In the rows, zero is written as 128.
Each path below is one point turned by a fixed rotation once a step. After each direction that follows a path, write how fast that rotation turns it, in deg/step (0 if it stays still).
Each turn is a multiple of 5 degrees from 10 to 175, or 0.
Each row of a path follows its step; steps can be skipped.

step 3: [130 128 135 118 123 127 136 127 126 131 128 126 122 122 126 117 130 129
 130 133 125 135 138 131 133 119 121 125 133 125 118 122 129 127 132 128
 121 127 127 135 134 126 127 127 133 123 132 132 133 130 129 119 122 116
 125 127 137 130 133 135 122 117 130 127 119 128 131 135 120 125]
step 9: [126 124 128 127 132 131 125 132 125 124 139 126 119 121 132 126 136 134
 131 126 128 127 132 127 133 118 134 125 132 114 127 117 126 127 130 128
 124 119 128 130 130 116 127 127 129 134 131 137 126 127 123 126 124 127
 123 120 125 131 136 144 127 130 126 125 117 126 127 133 128 125]
step 13: [124 130 135 132 134 133 126 124 133 125 135 131 126 126 129 122 129 137
 128 131 140 125 129 135 134 125 132 120 129 123 123 117 123 138 125 126
 120 133 125 125 125 128 125 123 133 127 132 133 124 121 129 131 136 129
 121 126 124 132 127 143 118 117 128 134 124 130 132 137 124 124]
step 15: [127 130 139 131 135 134 124 128 127 133 129 123 116 127 135 125 132 131
 123 131 126 126 130 135 131 124 139 122 135 122 123 123 126 126 130 127
 129 130 130 135 128 125 127 143 131 123 135 120 134 127 126 122 133 122
 120 128 131 128 131 135 125 124 139 127 118 127 130 138 131 137]
step 18: [131 134 133 122 130 133 127 125 130 135 134 124 135 124 131 127 121 137
 132 127 130 131 133 124 131 133 130 124 137 117 120 123 125 134 129 136
 120 133 132 125 133 121 124 129 130 131 134 134 123 122 133 128 128 123
 123 130 120 125 135 139 132 119 135 123 122 139 130 135 126 129]
step 19: [137 123 136 124 131 137 134 120 132 125 129 123 122 127 129 131 131 134
 126 133 128 133 125 123 127 125 129 119 122 121 131 114 123 124 123 127
 122 137 121 131 128 133 126 133 128 120 141 132 129 123 122 126 128 126
 124 131 125 128 127 132 121 117 131 119 119 129 128 128 135 132]
step 25: [130 129 124 129 133 135 124 124 129 122 136 135 123 124 132 121 121 126
 130 141 132 129 129 131 128 119 132 121 131 120 122 124 123 128 122 123
 117 127 119 133 132 133 131 130 124 127 133 122 129 110 120 125 127 126
 126 124 123 129 127 124 134 124 125 121 117 133 129 131 122 124]
step 26: [133 121 130 129 129 138 120 131 117 126 134 131 134 125 129 113 132 130
 120 124 118 127 124 135 137 123 126 132 124 115 129 127 124 121 129 129
 126 132 131 127 133 135 129 129 127 130 132 132 133 124 125 120 133 125
 120 125 129 122 132 130 135 126 136 117 121 131 126 128 126 130]
step 27: [124 130 126 131 138 131 132 125 118 131 136 128 124 123 134 137 131 130
 128 132 126 131 126 135 133 129 133 119 128 111 125 135 123 126 132 143
 124 126 130 133 126 130 131 139 129 134 133 124 126 125 130 128 124 120
 128 122 118 124 131 129 129 120 133 121 122 131 127 122 129 126]
step 28: [128 126 126 127 135 133 134 128 130 131 123 131 135 129 125 122 139 133
 124 136 131 127 128 134 132 117 126 126 122 117 129 125 133 129 126 130
 116 131 127 125 133 136 130 129 131 116 131 138 127 125 131 128 131 123
 131 123 118 129 135 124 127 111 129 125 124 136 134 123 124 127]
Speeds:
[128 128 130 127 126 128 127 129 128 129 126 128 129 128 126 126 128 130
 127 127 128 128 128 129 130 127 127 128 125 129 133 126 130 127 128 127
 130 129 127 129 128 131 128 130 129 126 130 128 130 129 129 128 129 126
 127 127 128 129 126 126 127 128 128 129 128 129 128 129 129 128] -> 160
[128 128 126 126 127 129 127 127 131 128 129 127 127 128 128 130 128 126
 128 126 131 128 128 130 127 128 128 127 129 128 131 125 129 125 128 126
 127 126 127 128 127 126 127 127 127 128 127 130 128 129 127 128 128 128
 129 128 131 130 127 127 129 127 130 128 125 130 128 129 127 129] -> 70
[129 129 128 129 130 129 129 129 128 127 128 127 125 129 129 129 130 128
 129 128 130 127 128 128 129 128 127 128 128 128 129 129 128 131 124 126
 126 131 127 128 127 128 131 129 129 130 128 127 129 128 130 129 128 128
 128 128 129 127 127 127 130 129 128 127 126 125 128 128 130 128] -> 170
[129 128 124 129 127 126 128 127 127 129 131 129 129 127 129 127 130 130
 128 129 128 127 126 130 127 132 128 130 129 128 130 131 128 128 129 128
 130 128 127 127 128 129 128 128 127 128 129 127 128 128 130 128 130 126
 129 129 129 128 129 127 127 126 131 129 127 127 127 127 128 127] -> 70
[129 128 130 130 128 127 129 129 129 126 128 126 129 127 127 128 130 129
 128 129 128 127 127 128 128 131 129 127 126 129 127 128 131 129 128 128
 129 127 127 126 128 126 126 128 129 128 127 128 129 128 128 128 124 127
 127 126 131 129 128 130 127 129 126 130 128 126 130 131 127 128] -> 10

step 3: [125 130 126 129 130 129 124 135 116 120 132 123 132 128 131 135 132 129
 120 131 131 122 124 115 130 134 131 136 128 135 132 136 123 121 128 127
 132 112 122 134 127 130 122 130 120 129 139 127 137 127 122 132 127 135
 126 132 133 124 133 130 131 127 138 130 137 126 126 126 126 127]
step 4: [124 137 123 126 135 129 131 132 137 129 122 132 123 132 126 128 123 122
 127 133 127 138 115 129 136 127 133 124 122 125 125 131 115 128 120 126
 118 124 130 125 130 128 124 141 128 126 135 130 130 133 123 131 122 131
 129 146 127 128 127 124 132 126 129 133 122 136 123 135 132 128]
step 6: [121 124 117 131 127 125 117 125 111 123 129 129 133 124 126 124 131 130
 117 130 123 127 131 134 124 127 135 123 131 128 130 121 124 133 127 130
 128 120 122 126 120 131 128 128 127 132 127 131 135 133 118 125 122 135
 120 133 122 125 126 132 131 132 134 134 132 130 119 131 129 142]
step 12: [126 124 143 122 130 127 126 131 127 129 119 134 119 127 131 121 130 128
 130 134 122 130 128 139 121 129 132 131 121 136 132 120 125 132 130 133
 134 137 127 134 130 120 130 128 129 129 125 130 125 124 125 129 124 130
 130 131 134 130 129 137 128 133 123 123 121 124 120 133 125 148]
step 14: [127 125 134 132 134 127 137 123 123 132 129 123 125 130 134 130 117 125
 130 128 121 129 130 128 127 139 132 126 133 122 146 124 129 130 128 120
 129 126 129 128 125 125 131 130 124 131 125 129 128 130 126 132 124 140
 120 118 135 123 134 128 132 135 119 138 128 124 132 137 117 121]
step 19: [132 128 130 127 128 115 127 134 122 133 125 136 126 134 126 130 125 130
 119 134 135 126 139 128 130 134 141 122 132 132 121 122 127 124 133 131
 128 118 127 120 122 126 124 134 127 136 136 123 142 128 133 135 130 126
 128 131 124 134 127 125 127 124 128 120 124 125 139 128 124 133]
step 20: [118 131 128 132 132 128 129 130 129 122 131 130 131 119 135 117 129 131
 130 130 132 128 138 134 129 127 127 123 128 134 129 127 127 129 126 127
 118 123 127 125 128 129 127 137 130 138 129 137 129 131 124 123 121 129
 118 135 133 136 125 135 129 145 138 132 127 136 138 133 123 124]
step 23: [125 133 119 135 134 132 125 129 127 135 115 137 136 122 125 121 126 127
 133 127 124 132 131 139 125 118 130 132 126 132 130 135 119 127 124 131
 131 129 126 128 134 127 122 144 139 134 132 127 127 117 135 125 134 131
 125 131 129 133 125 127 124 130 133 128 131 127 135 123 131 129]
step 25: [131 126 128 131 123 129 123 117 122 129 128 133 125 124 129 129 127 128
 125 117 128 125 124 134 124 132 133 124 123 123 126 131 135 139 123 115
 130 137 121 136 126 119 133 129 126 133 129 124 138 130 139 135 128 129
 121 133 122 127 128 132 123 130 122 123 134 130 136 135 134 141]
step 27: [127 124 128 129 126 125 138 126 124 129 125 144 128 122 129 124 139 133
 132 122 134 141 127 132 130 133 128 124 135 127 134 125 125 122 131 120
 135 134 124 122 133 137 131 130 130 126 126 122 128 127 127 131 126 137
 132 129 130 125 136 133 129 129 115 126 119 136 134 123 132 119]
Speeds:
[128 127 129 128 128 129 126 128 126 128 128 130 129 129 127 128 126 129
 126 129 130 129 126 129 130 129 128 127 128 129 126 127 130 131 129 127
 129 126 127 130 126 127 128 126 127 129 130 129 130 128 128 127 130 128
 129 130 131 128 127 128 128 127 128 127 129 127 126 128 131 129] -> 115
[127 129 130 129 127 127 126 128 128 128 128 129 128 128 129 129 127 128
 126 128 129 130 131 129 126 129 128 125 129 128 128 127 128 129 127 129
 127 130 128 125 125 129 132 126 127 127 127 128 129 127 128 127 127 130
 128 128 129 126 127 129 129 131 128 127 126 129 130 127 127 129] -> 55
[129 127 127 128 128 129 128 127 129 128 128 125 129 127 128 129 129 128
 127 127 129 130 126 126 128 129 130 128 130 128 129 126 128 128 130 127
 126 129 127 131 126 125 130 130 125 129 127 129 126 126 128 129 128 128
 127 129 127 128 127 127 130 128 129 130 130 129 128 126 128 128] -> 100
[128 130 128 127 129 128 128 131 127 126 128 127 127 128 129 130 128 128
 130 128 129 127 128 126 128 129 127 126 126 130 127 128 129 130 130 126
 130 132 126 129 130 128 127 129 129 126 130 129 128 127 127 127 127 128
 130 130 127 127 128 129 128 130 128 127 129 128 127 130 127 128] -> 80
[127 126 129 130 127 129 125 126 127 128 131 129 129 129 127 127 127 126
 128 128 129 126 129 126 126 128 129 129 128 128 130 130 129 127 129 126
 127 128 127 128 130 127 127 130 128 129 129 126 130 127 126 127 126 128
 127 128 128 127 128 127 130 130 127 128 129 126 129 130 128 128] -> 130
[129 126 129 127 128 129 127 128 128 127 131 128 127 128 129 130 130 131
 128 129 127 127 127 129 128 127 129 130 132 129 126 127 128 129 127 128
 126 127 127 127 128 130 128 126 130 128 129 128 128 127 126 128 126 129
 130 129 128 129 129 129 128 129 129 127 128 131 128 128 127 128] -> 155
[127 126 128 129 127 129 128 127 131 129 127 129 127 127 128 128 126 127
 127 128 129 130 124 129 128 128 128 128 128 127 126 126 129 128 127 127
 127 129 129 127 130 130 126 128 125 127 129 128 126 128 127 126 128 130
 127 127 127 127 130 129 127 129 127 127 130 127 130 129 126 125] -> 110
